M: rows in several groups, each row roughly a mix of its group's directions (some rows in no group)
M (109 x 13)
[[  5   3   1  24  12  34  16  -3 -19  24  -1   7   4]
 [ 14  10 -13  13   4  -1 -19  16  22  29   3 -20  14]
 [-18  -5  30 -13  11  -1 -21   1 -20  19 -14  -7  15]
 [-12  -1  12  -4  -4   5 -32  30  -2  24 -14 -12   7]
 [-24 -19  13   2  -3   7  -1 -22 -31 -20 -11   5  -7]
 [  2  12  -2  -7  19   9  -4 -21 -18   9  26  31   7]
 [ 17   4 -12  12  14  12  40 -18   8  14   5  -7  -3]
 [ 13  13   2  21   3 -19  -7  18  26  19  -6 -13  22]
 [  2   1   7  34   8 -23 -10  13   4  26   5 -12  17]
 [-22  -7  14 -22   5 -13 -34  13 -12   1  11   6  12]
 [ 13   6   7  20  -5 -19   2  21  14  29  -5 -18  17]
 [-11 -24  -3  17   9  -5 -10   5  -8  37  -1 -21   9]
 [-16  -5  -2  -8 -10  -4 -46  20   9   2 -11  -6   7]
 [-28 -21   1  17   0   1 -12  -1 -37   9   3   6  -4]
 [  4  -2   5  30  -2 -16  -4  26  -2  27  -8 -17  15]
 [ -5  -5  16  11  10  19   6 -19 -15  40   3  -7   8]
 [-14  -7  20  -9 -17  -7 -12  -4 -20 -32 -16  15  -8]
 [  3  25  -3 -29   2 -34  13   2   5  -4  17   1   5]
 [  2   6  -4  27   3 -13 -15  19  13  30   6  -6  22]
 [ -7  -1  -9 -31  -7  12   2 -18  -1 -31   5  18 -18]
 [ -1   2   1 -16  -5 -11  -9  -3  14 -42 -10 -22 -13]
 [ 11  -3   3 -25   0  22  23 -11 -16 -24  -2   2 -22]
 [ -5  14   0 -26 -18   1  21  -2  16 -31   6  11 -13]
 [  2   5   8 -13 -12  -1  -9  -1   8 -46 -13 -11 -16]
 [ -9   0  -7 -16  -2   0 -13  -9  19 -42  -2 -16 -13]
 [-16  -2   8 -13  -8 -12 -39  29  -6  -3   8   6   6]
 [ 10   1  26  10 -22  12  -7  15 -15 -23 -23   4 -10]
 [-27 -12  10  -8  -8  -1  -6 -24  -9 -31 -21   7  -2]
 [ 32  12  -6  21  -7  -5  26 -17  15  -7  -8 -11  -4]
 [ 12   1  15  21   2   1  -2  11 -28  33  -4  14  12]
 [-22   3 -11 -33  -5  -8   8  -9  19 -18  22  -7  -9]
 [ -5  -2  -8  -8  -7  10  43  -4  12  22  10  19   0]
 [-21  -8  14 -26  -4 -22 -34  10  -2  -9  -3  -2   6]
 [  1   2  28  -1 -15  -7  14  -1 -29 -25  -6  17 -11]
 [-11 -15  -3 -17  -7  15   8  -6 -31 -25  -1  10 -23]
 [-10  14 -13 -18   5  15   4 -20   6 -10  29  28  -1]
 [ 22  14  15 -17   6   2  20 -25  21  16  12  -8   0]
 [ 15   8 -12   5  -2 -12 -19  15  30  20  -1 -25   9]
 [  8   6  -7  26  -2 -15 -13  26  12  26   8  -7  19]
 [-13  -2  26  -9  -9  -4 -31  20 -13  10 -22  -8   6]
 [ -3 -18  -2  28   2   3  -5  12  -6  39  -9 -11  10]
 [ -7  -1 -22  -4   6  -2 -32  18  24  17  13 -10  10]
 [  3 -11  -2  30   2   5   0  13  -7  41  -8   1  13]
 [  2   4  -7  15  19   3  -6   6   1  44  23  -2   6]
 [ 26   3  29   1   4  -7  29 -15   0   7  -1 -22  -2]
 [ 20   6  -5  12   6  -7   5  20   4  38  23 -10   1]
 [  6  -1 -12  -3 -18 -13  -4  25   3 -41 -10   4  -6]
 [-33 -15  -5   7 -15   6 -23  -8 -18 -14  -7  18   7]
 [ -4  -4 -25   5  24  19  15 -14   2  12  29  13   5]
 [-11  -2  -8  -1  -6   5 -39  32  10  15  -3  -7   6]
 [ 13 -12  12  12  -9 -11   4  16   4  -6 -35 -29  -6]
 [ -7  -3   1 -29   0  15   9 -22  -4 -32  -9  10 -17]
 [ -1  -2  13  -3 -10  -2  26 -14 -20 -32  -3  19 -16]
 [-33 -10  -4  -3 -16  12 -21 -12  -8 -17 -16  18   9]
 [ 22   1   8  28  13  10  -4   1 -23  25  -9  17  12]
 [ 22   8 -25  11   5   2  28   2  23  11  17  -9  -6]
 [ -9  -7 -17  12 -14  21 -10  -7  -8 -31  -4  26 -11]
 [ -2  18  -6 -24   9   5  10 -20  -3  -9  28  28  -1]
 [-23  -8   9 -16   3  -4 -40  17  -3  13  -6  -6  11]
 [ 32   2 -24  15  16  -8  19   2  19  10  -9  -9  -7]
 [  1  -6   1 -12   4 -13 -14  -6  10 -35 -15 -30 -12]
 [  2  10  -9   3  16  16   1 -16 -10  19  24  34  10]
 [  7 -10  16  32  -6  16 -22  13 -20   8 -19   0   3]
 [-19  -3 -20 -19   0 -10  -4  -6  31 -20   8 -22  -6]
 [ 28  15 -10  23   8   3  12   7  13  27  13 -13   9]
 [  2  -3 -20   0  -1   1  21 -11  -1 -29  26  24 -12]
 [  8   6  -1  34   7 -10 -15  19  10  21   1  -8  25]
 [ 23   7  21  23  16  -9  13   3   7  14  -9 -25  14]
 [ -2  -3  14  -7  -3  -5  31 -19 -20 -26   1  17 -13]
 [ 17  -2   1  22   0 -20   8  30  -9  25  10 -16  -1]
 [-12  -7  -1 -26  -6  21   5 -23 -15 -23   1  15 -18]
 [ 33  17  -5  29   7  -4   6 -16  10  12   5 -11  16]
 [-14   8 -12 -33   2 -10   6 -15  18 -25  19  -4  -8]
 [ 27  10   6   9   1 -11  40 -20   4  -3  -1 -10  -4]
 [ -1   6   1  -3  25  18   2 -27 -11  15 -15  22 -20]
 [  2   7  -5  21  -2 -16 -13  21  18  33   3  -7  19]
 [  0  -1   2  18   3 -12  -4  17 -16  43   4  -1  17]
 [  0  -8   1   8 -16 -15  -4  22  16  -9 -25 -33  -3]
 [ 11   4 -21  26  18  26   9 -16  -2  13  16  11   9]
 [ -3   2   0  30   7 -16 -12  21   7  29  -6 -12  19]
 [ 25  10  17   9  -1 -11  39 -16  -3  -1  -8 -11  -4]
 [ 18  -1   5  33  12   8 -24   5 -20  16 -13   6  12]
 [ -6   5 -10 -13  14  11  17 -21  -4  16  28  28   4]
 [-19  -7  -9   4  -8 -11 -20   7  -3 -41 -16  11   1]
 [-21 -13 -13   8 -28 -15 -21  19 -11 -15  -4  13   3]
 [  4 -10  10  15 -17 -13  -4  25   4  -1 -28 -29  -2]
 [-31 -17   3  -9 -12   0  -4  -8 -20 -24 -23   7 -10]
 [ -6   2  -9  31  13 -10 -22  17   5  26   8  -1  18]
 [ 20  10  16  -7  25   5  23 -19   7  20  10 -15  -7]
 [ -5 -14   3  12 -14 -15  -4  23  12   5 -23 -35  -1]
 [  9   1  18  23   0 -21   7  10   4  31  -6 -22  14]
 [  5  -9   1  18 -13 -12  -3  24  14   1 -29 -29   1]
 [ 40  14   8 -10   4  -1  27   4  14  -6   7 -13  -7]
 [ 22  12   1  16  -2 -20   1  21  21  24   6 -13  15]
 [  6  -2 -35   7  15  13  20 -18  22   6  15   0  -2]
 [-27 -16  -1   1  -3  24 -11 -16 -29 -13  -5  15  -2]
 [-16  -4  -3 -23   5  16  -3 -33  -7 -19  10  18 -14]
 [-21 -12 -21 -22  14  -2  -3  -3   4  -9  33  17  -1]
 [-22  -7  11 -11  -1  -4 -45   6 -10  -4  -6   6  13]
 [-26  -4   8 -15  -6   4   4  -3 -19  24  32  16   1]
 [  4   7  -1  29   6  -7 -14  16  14  29  -2  -8  26]
 [ 17   4 -16  23   9  24  31 -13   6  16  -2  -4  -2]
 [ -7  -1 -14  -1   1   0 -39  15  22  18  -5 -16  12]
 [  1 -28  -3  23   2  35   2 -11   7   0 -21  -3  -8]
 [-29  -8  -7  -4   2  17 -19 -19 -11 -26  -8  19   1]
 [-19   4  -6 -25 -14   7   3  -8  19 -33  14   1 -14]
 [ 15   5  12 -27  18  -9  21 -25 -17 -12   5   8  -8]
 [-15  -5 -15  -7  22   8 -26   5  11  29  13  -6  17]
 [  2  10  -6 -10  19   8  10 -21 -11  14  26  31   6]]

one row of each group, then the others: which group is each in?
[ 14  10  10 -28  14  13  24 -26  12   5   3  -6 -13] | <39>
[  7 -11  11  11 -14 -14   2  22   5  -3 -31 -30  -4] | <65>
[ 25   9 -20  19   2   4  33 -14  15  -2   8  -2  -8] | <113>

[ -6  -1 -24   0  15   9 -23  14  17  27  19  -5  13] | <113>
[  8   7   1 -25   5 -16   8 -12  12 -37  -8 -15 -12] | <65>
[  5   0  14  -6  18   2  35 -16  -3  26  -9 -19   1] | <113>
[ -7  -3  -8   4   9  11   7  -2 -21 -11  34  33   1] | <113>
[ 21   2  22 -15  -2 -12  36  -3 -13  -6 -16   1 -10] | <65>
[-14  -7 -18 -10  18   7 -22   8  19  30   5 -14  11] | <113>
[ -1  -1 -26  -2   9  -3 -11  -8  36 -24  -6 -20  -1] | <65>
[  1   1  -2 -32 -12   3   9 -12   5 -37  -3  10 -17] | <39>
[  9  -2 -23  12   2  15  30 -27   8 -16   2   9 -12] | <113>
